In the rows, zero is written as 128.
A single turn carries every row of the set below to another of its rows. Some are shown first; where does it send the rows asked next?
j25: | 124 | 132 | 122 | 118 | 135 | 105 | 136 | 121 | 144 | 155 | 102 | 136 | 143 |
j419: | 105 | 127 | 122 | 121 | 149 | 120 | 121 |  91 | 121 | 110 | 119 | 128 | 147 |
j430: | 106 | 121 | 136 | 114 | 148 | 118 | 118 | 111 | 103 | 136 | 112 | 149 | 138 |
j260: | 116 | 108 | 109 | 117 | 139 | 111 | 144 | 123 | 114 | 118 | 109 | 119 | 151 |
j183: | 115 | 136 | 107 | 113 | 127 | 108 | 124 | 105 | 146 | 125 |  84 | 137 | 124 |
j840: | 130 | 142 | 105 | 126 | 159 | 123 | 138 |  94 | 130 | 124 |  93 | 144 | 136 |
j582: | 102 | 134 | 109 | 131 | 149 | 107 | 155 | 119 | 151 | 123 | 115 | 137 | 152 |
j693: | 106 | 144 | 129 | 134 | 144 | 114 | 141 | 127 | 159 | 138 | 110 | 144 | 147 |
j678: | 117 | 134 | 100 | 142 | 137 | 140 | 126 | 132 | 128 | 122 |  84 | 137 | 133 |
j88: | 115 | 132 | 147 | 128 | 136 | 115 | 135 | 114 | 133 |  99 |  95 | 132 | 127 |
j996: | 105 | 134 | 117 | 116 | 135 | 126 | 109 | 129 | 121 | 131 |  81 | 141 | 121 |
j547: |  98 | 129 | 115 | 122 | 153 | 125 | 128 | 127 | 123 |  88 | 109 | 134 | 136 |
j452: |  93 | 138 | 113 | 138 | 136 | 128 | 118 | 129 | 139 | 132 | 122 | 149 | 127 |
j327: | 105 | 119 | 114 | 122 | 157 | 114 | 144 | 137 | 109 | 109 | 117 | 140 | 132 |
j793: | 116 | 117 | 110 | 106 | 146 | 121 | 119 | 121 | 106 | 109 | 105 | 127 | 139 |
j757: | 109 | 129 | 137 | 122 | 132 | 141 | 114 | 120 | 124 | 113 |  90 | 127 | 146 |
j747: | 104 | 130 | 108 | 127 | 149 | 103 | 146 | 133 | 135 | 152 | 108 | 141 | 137 |
j185: | 129 | 119 | 114 | 104 | 139 | 110 | 123 | 120 | 115 | 143 | 101 | 131 | 138 |
j341: | 128 | 128 | 140 | 134 | 143 | 124 | 150 | 125 | 123 | 117 |  88 | 157 | 140 |
j232: | 115 | 120 | 108 | 117 | 144 | 124 | 133 | 129 | 119 | 151 | 112 | 128 | 155 |
j317: |  95 | 133 | 110 | 137 | 144 | 104 | 128 | 107 | 133 | 107 | 117 | 133 | 117 |
j53: | 123 | 148 | 121 | 114 | 139 | 132 | 121 |  99 | 152 | 128 | 108 | 146 | 140 |
j554: | 121 | 126 | 124 | 143 | 129 | 136 | 141 | 134 | 129 | 115 |  83 | 142 | 145 |
j690: | 103 | 124 | 122 | 130 | 114 | 123 | 126 | 118 | 147 | 134 | 110 | 140 | 155 |
j650: | 106 | 114 | 132 | 120 | 121 |  95 | 135 | 117 | 125 | 135 |  98 | 147 | 137 |
j38: | 118 | 148 | 142 | 123 | 151 | 123 | 128 | 117 | 136 | 121 | 111 | 156 | 116 |
j821: |  92 | 143 | 126 | 136 | 154 | 122 | 137 | 133 | 147 | 105 | 112 | 144 | 139 |
j855: | 120 | 140 |  90 | 134 | 150 | 125 | 129 | 111 | 130 | 124 |  86 | 137 | 123 |
j549: | 133 | 139 | 130 | 126 | 159 | 126 | 144 | 105 | 123 | 125 |  97 | 159 | 141 |
j76: |  99 | 134 | 116 | 127 | 161 | 132 | 142 | 129 | 131 | 113 | 128 | 144 | 153 |

j25 moves to j693
j260 moves to j232
Where do these go?
j53 moves to j38
j317 moves to j419
j549 moves to j341

A single turn carries every row of the set below to another of its rows. Some are shown first; where does it send the rows asked next?
j588: |  88 | 123 | 128 | 140 | 130 | 137 | 134 | 132 | 148 | 135 | 121 | 139 |
j668: |  99 | 122 | 156 | 110 |  98 | 101 | 121 | 133 | 149 | 104 | 126 | 134 |
j862: | 107 | 124 | 150 | 141 | 131 | 141 | 129 | 138 | 152 | 118 | 126 | 121 |
j740: |  89 | 123 | 149 |  96 |  96 | 111 | 116 | 143 | 133 | 105 | 124 | 139 |
j299: |  97 | 132 | 140 | 141 | 139 | 138 | 122 | 136 | 152 | 130 | 128 | 131 |
j783: |  95 | 124 | 152 | 109 | 101 | 104 | 114 | 134 | 148 | 108 | 141 | 138 |
j157: |  91 | 126 | 156 | 113 |  98 |  96 | 125 | 131 | 145 | 116 | 124 | 146 |
j349: |  95 | 146 | 129 | 103 | 126 | 155 | 133 | 133 | 141 | 131 | 118 | 142 |
j365: |  93 | 125 | 144 | 140 | 126 | 132 | 136 | 147 | 155 | 140 | 130 | 137 |
j212: |  84 | 120 | 152 | 114 | 103 |  99 | 118 | 139 | 140 | 115 | 132 | 146 |
j611: |  87 | 129 | 144 | 118 | 108 |  93 | 130 | 130 | 137 | 121 | 118 | 148 |
j3: |  98 | 138 | 132 | 108 | 118 | 157 | 124 | 136 | 132 | 130 | 104 | 127 |
j808: |  98 | 133 | 151 | 143 | 131 | 134 | 135 | 131 | 149 | 139 | 125 | 139 |
j222: |  96 | 129 | 134 | 105 | 107 | 154 | 135 | 153 | 135 | 128 | 106 | 127 |
j748: | 100 | 141 | 136 |  99 | 106 | 153 | 135 | 142 | 141 | 139 | 115 | 133 |
j994: |  97 | 137 | 158 |  94 |  99 | 106 | 123 | 135 | 144 | 109 | 125 | 144 |
j776: |  90 | 126 | 145 | 104 | 110 | 105 | 125 | 147 | 130 |  97 | 112 | 136 |
j976: |  91 | 127 | 157 | 100 | 100 | 105 | 125 | 145 | 137 | 105 | 115 | 144 |
j196: |  89 | 133 | 150 |  93 |  95 | 109 | 119 | 135 | 136 | 117 | 130 | 148 |
j126: | 104 | 126 | 143 | 134 | 125 | 138 | 130 | 146 | 163 | 126 | 136 | 124 |
j605: |  97 | 131 | 140 | 142 | 139 | 138 | 122 | 138 | 151 | 129 | 127 | 130 |
j64: | 104 | 128 | 144 | 108 | 107 | 103 | 120 | 128 | 149 |  98 | 131 | 126 |
j665: |  91 | 130 | 128 | 110 | 127 | 156 | 132 | 148 | 135 | 115 | 108 | 133 |
j732: | 102 | 124 | 128 | 133 | 128 | 144 | 127 | 128 | 158 | 122 | 132 | 124 |
j642: | 107 | 145 | 146 | 103 | 114 | 157 | 132 | 130 | 137 | 130 | 112 | 129 |
j344: |  98 | 148 | 146 |  93 | 108 | 105 | 126 | 125 | 142 | 114 | 128 | 146 |
j226: |  97 | 139 | 131 | 108 | 117 | 156 | 125 | 135 | 131 | 132 | 103 | 129 |
j858: |  96 | 131 | 145 | 114 | 116 | 152 | 136 | 143 | 126 | 127 |  98 | 132 |

j344 moves to j611
j349 moves to j588
Where do these go?
j808 moves to j858
j994 moves to j157
j212 moves to j740
j126 moves to j748

A single turn carries every row of the set below to another of its rows. Some are shown first; where does it send the rows asked next?
j195: | 115 | 131 | 124 | 137 | 172 | 143 | 117 | 138 | 118 | 118 | 110 |  99 | 119 | 123 |  95 | 137 | 140 | 123 | 130 | 128 | 109 | 117 | 173 | 122 |
j122: | 125 | 108 | 115 | 113 | 153 | 123 | 131 | 128 | 108 | 113 | 115 | 109 | 135 | 126 | 127 | 138 | 114 | 105 | 105 | 117 | 142 | 109 | 157 | 125 |
j423: | 113 | 122 |  97 | 125 | 154 | 115 | 112 | 131 | 130 | 119 | 150 | 130 | 110 | 129 | 112 | 123 | 125 | 110 | 131 | 131 | 113 | 136 | 163 | 104 |
j253: | 112 | 120 | 139 | 140 | 144 | 133 | 126 | 137 | 117 | 105 | 106 | 111 | 113 |  93 | 124 | 148 | 106 | 140 | 131 | 132 | 104 | 106 | 151 | 146 |
j408: | 103 | 123 | 118 | 147 | 151 | 128 | 102 | 126 | 135 | 125 | 107 | 134 | 112 | 116 |  99 | 123 | 133 | 144 | 111 | 129 | 101 | 117 | 160 | 108 |
j598: | 119 | 128 | 112 | 114 | 161 | 120 | 110 | 144 | 123 | 137 | 150 | 134 | 113 | 129 | 110 | 136 | 125 | 121 | 132 | 140 | 114 | 126 | 149 | 103 |
j6: | 112 | 101 | 115 | 110 | 146 | 126 | 138 | 140 | 117 | 123 | 116 | 113 | 119 | 110 | 138 | 133 | 105 | 101 | 112 | 128 | 130 | 111 | 149 | 138 |
j413: | 116 | 101 | 119 | 127 | 131 | 116 | 126 | 131 | 127 | 102 | 112 | 132 | 113 | 131 | 151 | 152 | 112 | 137 | 119 | 125 | 111 | 122 | 149 | 105 |
j180: | 109 | 116 | 141 | 121 | 152 |  95 | 124 | 129 | 124 | 116 | 136 | 114 | 113 | 109 |  97 | 118 | 107 | 123 | 114 | 132 | 133 | 116 | 154 | 104 |
j186: | 110 | 104 | 113 | 108 | 134 | 110 | 120 | 111 | 118 | 102 | 123 | 116 | 106 | 128 | 138 | 146 | 118 | 132 | 129 | 138 | 111 | 127 | 138 | 118 |
j23: | 124 | 128 | 144 | 123 | 167 |  97 | 141 | 141 | 121 | 112 | 118 | 120 | 122 | 135 | 113 | 116 | 117 | 126 | 125 | 122 | 119 | 108 | 149 | 106 |
j819: | 117 | 103 | 119 | 132 | 134 | 106 | 126 | 121 | 124 | 118 | 124 | 140 | 126 | 118 | 152 | 155 | 118 | 131 | 124 | 120 | 119 | 121 | 148 | 103 |
j479: | 125 | 116 |  98 | 121 | 147 | 119 | 117 | 144 | 130 | 116 | 152 | 136 | 115 | 123 | 107 | 131 | 133 | 112 | 134 | 137 | 103 | 127 | 152 | 113 |
j579: | 124 | 109 | 103 | 146 | 137 | 129 | 113 | 136 | 120 | 128 | 124 | 128 | 124 |  84 | 130 | 144 | 131 | 132 | 107 | 127 |  93 | 121 | 165 | 131 |
j213: | 125 | 111 | 101 | 134 | 134 | 132 | 128 | 134 | 131 | 122 | 120 | 126 | 120 |  82 | 119 | 154 | 126 | 130 | 114 | 125 |  98 | 116 | 175 | 135 |
j231: | 137 | 127 | 104 | 118 | 151 | 111 | 131 | 137 | 112 | 124 | 148 | 135 | 125 | 125 | 106 | 150 | 119 | 124 | 123 | 138 | 107 | 127 | 152 | 101 |
j138: | 115 | 124 | 150 | 121 | 167 | 109 | 133 | 148 | 116 | 125 | 128 | 114 | 111 | 120 | 119 | 116 | 104 | 124 | 120 | 139 | 131 | 108 | 155 | 108 |
j203: | 108 | 116 | 127 | 144 | 144 | 122 | 105 | 117 | 140 | 127 | 114 | 132 | 119 | 108 | 107 | 132 | 151 | 147 | 114 | 129 | 107 | 115 | 165 | 106 |
j913: | 114 | 102 | 112 | 108 | 148 | 113 | 132 | 137 | 120 | 112 | 120 | 103 | 124 | 102 | 122 | 139 | 100 |  99 | 139 | 118 | 123 | 110 | 152 | 133 |
j585: | 110 |  91 | 113 | 120 | 155 | 124 | 126 | 142 | 109 | 113 | 123 | 104 | 118 | 109 | 122 | 132 | 116 |  94 | 127 | 114 | 130 | 104 | 154 | 132 |
j799: | 110 | 123 | 149 | 125 | 153 | 104 | 132 | 148 | 123 | 115 | 127 | 119 | 130 | 125 | 107 | 117 | 111 | 138 | 123 | 122 | 119 | 108 | 158 |  96 |
j407: | 111 | 106 | 113 | 109 | 132 | 116 | 119 | 128 | 131 | 127 | 121 | 135 | 117 | 128 | 146 | 150 | 121 | 135 | 117 | 132 | 112 | 128 | 137 | 112 |
j969: | 109 | 134 | 130 | 147 | 167 | 131 | 120 | 130 | 127 | 117 | 104 |  98 | 129 | 113 |  94 | 148 | 128 | 125 | 139 | 126 | 104 | 112 | 167 | 116 |
j567: | 128 | 126 | 130 | 139 | 172 | 136 | 109 | 150 | 121 | 119 | 103 |  97 | 121 | 120 |  98 | 135 | 134 | 121 | 125 | 130 | 107 | 112 | 156 | 130 |
j638: | 120 | 126 | 103 | 141 | 142 | 125 | 124 | 123 | 135 | 109 | 113 | 128 | 114 |  92 | 128 | 142 | 124 | 137 | 111 | 117 |  94 | 115 | 179 | 135 |
j738: | 116 | 122 | 137 | 156 | 159 | 121 | 127 | 132 | 120 | 104 | 116 | 105 | 107 |  91 | 125 | 154 | 128 | 125 | 126 | 119 | 109 | 111 | 161 | 142 |
j622: | 117 | 119 | 145 | 139 | 154 | 122 | 138 | 134 | 118 | 101 | 104 | 104 | 102 |  99 | 121 | 148 | 123 | 141 | 128 | 131 | 104 | 107 | 156 | 140 |
j695: | 118 | 121 | 114 | 141 | 152 | 116 | 108 | 117 | 142 | 123 | 106 | 125 | 123 | 106 | 105 | 128 | 153 | 136 | 123 | 130 |  91 | 107 | 163 | 114 |

j423 moves to j23
j6 moves to j407
Where do these go?
j186 moves to j231
j738 moves to j638
j585 moves to j413
j195 moves to j622
j253 moves to j579

A single turn carries every row of the set below to another of its rows. Some are shown first; where does it send the rows asked next?
j256: | 125 | 112 | 147 | 137 | 129 |  98 | 122 | 125 | 125 | 157 | 126 | 133 | 128 |  94 | 114 | 127 | 164 | 130 | 113 |
j807: | 123 | 100 | 143 | 141 | 135 | 113 | 126 | 127 | 135 | 161 | 121 | 128 | 129 |  98 | 121 | 121 | 159 | 124 | 110 |
j175: | 128 | 114 | 133 | 118 | 123 | 112 | 114 | 121 | 120 | 166 | 115 | 110 | 111 | 111 | 114 | 134 | 130 | 110 | 119 |
j863: | 135 | 122 | 109 | 126 | 132 | 110 | 112 | 162 | 120 | 128 | 129 | 124 | 121 | 123 | 127 | 112 | 150 |  93 | 113 |
j810: | 125 | 106 | 136 |  97 | 141 | 121 | 115 | 149 | 130 | 134 | 125 | 138 | 128 | 107 | 119 | 115 | 165 | 124 | 163 |
j464: | 125 | 118 | 138 | 100 | 135 | 104 | 117 | 124 | 134 | 161 | 117 | 115 | 107 | 116 | 118 | 125 | 142 | 120 | 157 |
j441: | 114 | 111 | 143 |  99 | 132 | 113 | 112 | 158 | 140 | 130 | 118 | 136 | 125 | 102 | 130 | 115 | 156 | 118 | 161 |
j511: | 138 | 118 | 126 | 142 | 130 | 113 | 117 | 151 | 123 | 123 | 139 | 108 | 119 | 125 | 131 | 102 | 138 |  97 | 116 |
j529: | 125 | 116 | 150 | 144 | 116 | 108 | 116 | 127 | 129 | 157 | 130 | 126 | 130 |  96 | 121 | 129 | 166 | 136 | 119 |
j10: | 153 | 117 | 124 | 133 | 130 | 113 | 112 | 163 | 123 | 127 | 132 | 124 | 124 | 126 | 122 | 115 | 138 |  97 | 116 |
j404: | 119 | 116 | 149 | 143 | 123 | 111 | 120 | 117 | 124 | 155 | 131 | 132 | 135 |  98 | 124 | 133 | 145 | 126 | 116 |
j955: | 139 | 135 | 121 | 136 | 129 | 107 | 112 | 152 | 125 | 127 | 141 | 123 | 127 | 130 | 135 | 118 | 135 |  95 | 126 |
j682: | 148 | 126 | 125 | 140 | 119 | 114 | 106 | 163 | 124 | 129 | 137 | 115 | 121 | 127 | 131 | 117 | 147 | 102 | 119 |
j460: | 119 | 117 | 145 | 106 | 120 | 119 | 105 | 158 | 136 | 130 | 127 | 129 | 124 | 108 | 132 | 118 | 163 | 125 | 167 |
j952: | 123 | 111 | 150 | 138 | 129 | 111 | 124 | 115 | 118 | 148 | 134 | 122 | 132 |  92 | 115 | 113 | 158 | 135 | 121 |
j646: | 136 | 134 | 115 | 100 | 127 | 110 | 114 | 140 | 126 | 148 | 118 | 108 | 118 | 122 | 122 | 118 | 125 | 107 | 136 |
j373: | 113 | 114 | 149 | 106 | 131 | 116 | 110 | 143 | 130 | 132 | 133 | 139 | 121 | 112 | 132 | 125 | 153 | 118 | 172 |
j886: | 106 | 112 | 141 | 103 | 129 | 116 | 111 | 148 | 123 | 119 | 130 | 125 | 118 | 104 | 128 | 107 | 157 | 118 | 162 |

j441 moves to j256
j863 moves to j810
j373 moves to j404
Where do these go?
j952 moves to j511
j682 moves to j460
j464 moves to j175

